(in the rows, 128 means zero)
One hidden turn or mirror swaps the rows below in pairs. Which row is each named row swapped with?
The rows were stretched afterwards, more along some directions than others.
k_337: [148  97 129 126 134 110 145 111 130 143 135  84 149 124 101 118]
k_257: [111 125 128 122 128 132  78 183 119  75 119 133 104 136 150 109]
k_47: [109 141 131 141 116 131 128 131 108 141 128 163 116 127 137 117]
k_574: [129 146 141  90 127 135 132 131 128 103 117 145  95 135 123 144]
k_462: [110 119 105 120 130 110  81 155 109  86 136 118 131 150 134 104]
k_743: [106 127 129 125 140 131  75 173 119  72 121 135 108 138 147 105]
k_756: [156 105 121 128 120 137 142  92 129 136 135  94 145 114  94 127]
k_327: [155 129 113 110 125 147 133 137  98 114 117 123 149 134 113 134]
k_517: [141 128 112 100 160 112 141 119 157 144 129 120 130 142 132 128]
k_456: [111 147 134 134 111 130 114 145 107 136 132 167 112 129 146 121]
k_827: [151 136 108  98 149 118 135 124 154 133 126 116 134 139 134 143]
k_343: [149 100 133 144 135 134 151 103 131 142 144  92 144 111  94 120]
k_682: [113 130 122 122 134 128  84 177 127  81 109 132  99 137 143 112]
k_323: [121 143 134  93 134 133 137 133 134 107 114 136  91 136 126 154]
k_265: [144 138  99  96 157 100 130 137 155 139 119 111 127 133 127 135]
k_954: [167 119 113 132 134 137 159 125 108 131 116 117 162 121 102 132]
k_291: [143 124 104 119 154 106 136 119 163 138 128 123 122 145 136 141]
k_241: [135 117 118 175 139 135 178 106 147 145 137 122 153 138 100 122]
k_658: [130 118 119 166 131 133 171 104 142 142 134 118 153 142 100 122]
k_485: [115 140 120 117 127 134  78 169 119  72 111 133 100 134 147 116]
k_528: [ 97 150 129 128 108 116  97 122 131 128 116 151  98 127 136 133]
k_135: [152 104 123 131 128 124 167  97 137 144 136  85 141 124 106 131]
k_244: [146 103 122 141 142 125 153  94 133 144 137  83 149 117 104 113]
k_573: [152 129 106 100 156 120 140 135 161 141 124 125 127 135 121 136]
k_759: [108 141 139 132 114 133 114 139  98 130 139 165 123 128 140 114]
k_477: [100 140 134 132 111 108  99 116 139 128 120 139  99 136 134 134]
k_287: [145 123 112  93 164 109 151 138 150 141 128 116 140 146 119 134]
k_6: [101 125 140 158 151 152 123 136 155  90 133 122 128 125 123 124]
k_848: [138 105 119 154 128 129 154  90 134 141 139  98 144 107 113 125]
k_918: [ 98 133 136 146 149 144 114 134 152  85 133 122 126 132 126 124]
k_252: [148 130 114 104 158 114 144 125 158 150 122 128 124 141 128 142]
k_544: [ 97 124 140 160 159 144 114 130 149  90 142 117 133 134 126 114]
k_960: [109 141 140 121 107 135 118 136  96 130 135 168 116 139 145 122]
k_937: [110 125  95 121 131 110  90 146 114  93 138 114 138 144 136 106]
k_64: [127 118 117 169 137 135 178  99 151 148 131 123 150 135 102 116]
k_418: [130 135 138 103 148 128 144 143 139 109 113 137 100 131 125 147]
k_72: [144 136 106  90 148 118 129 122 151 135 134 127 115 143 124 144]
k_203: [156 109 125 142 141 122 157 102 141 138 122  79 149 108  85 125]
k_733: [134 117 123 183 141 134 180 105 150 149 128 117 150 131  95 118]
k_247: [151 100 122 139 139 131 157 102 129 134 138  86 150 108  98 115]
k_342: [166 126 112 115 124 138 141 115 104 117 122 118 162 134 101 130]
k_289: [104 122 104 132 129 112  75 163 113  86 131 110 129 142 139 109]
k_629: [142 106 130 153 136 138 168 106 137 151 126 104 139 104 115 122]
k_334: [147 123 116 118 166 115 140 135 150 132 134 124 133 141 137 124]
k_163: [ 99 123 141 150 161 147 123 146 149  90 137 126 135 131 128 115]
k_692: [101 145 130 125 109 105 104 125 136 130 124 152 103 135 137 128]

k_163 swaps with k_733
k_289 swaps with k_692
k_658 swaps with k_918

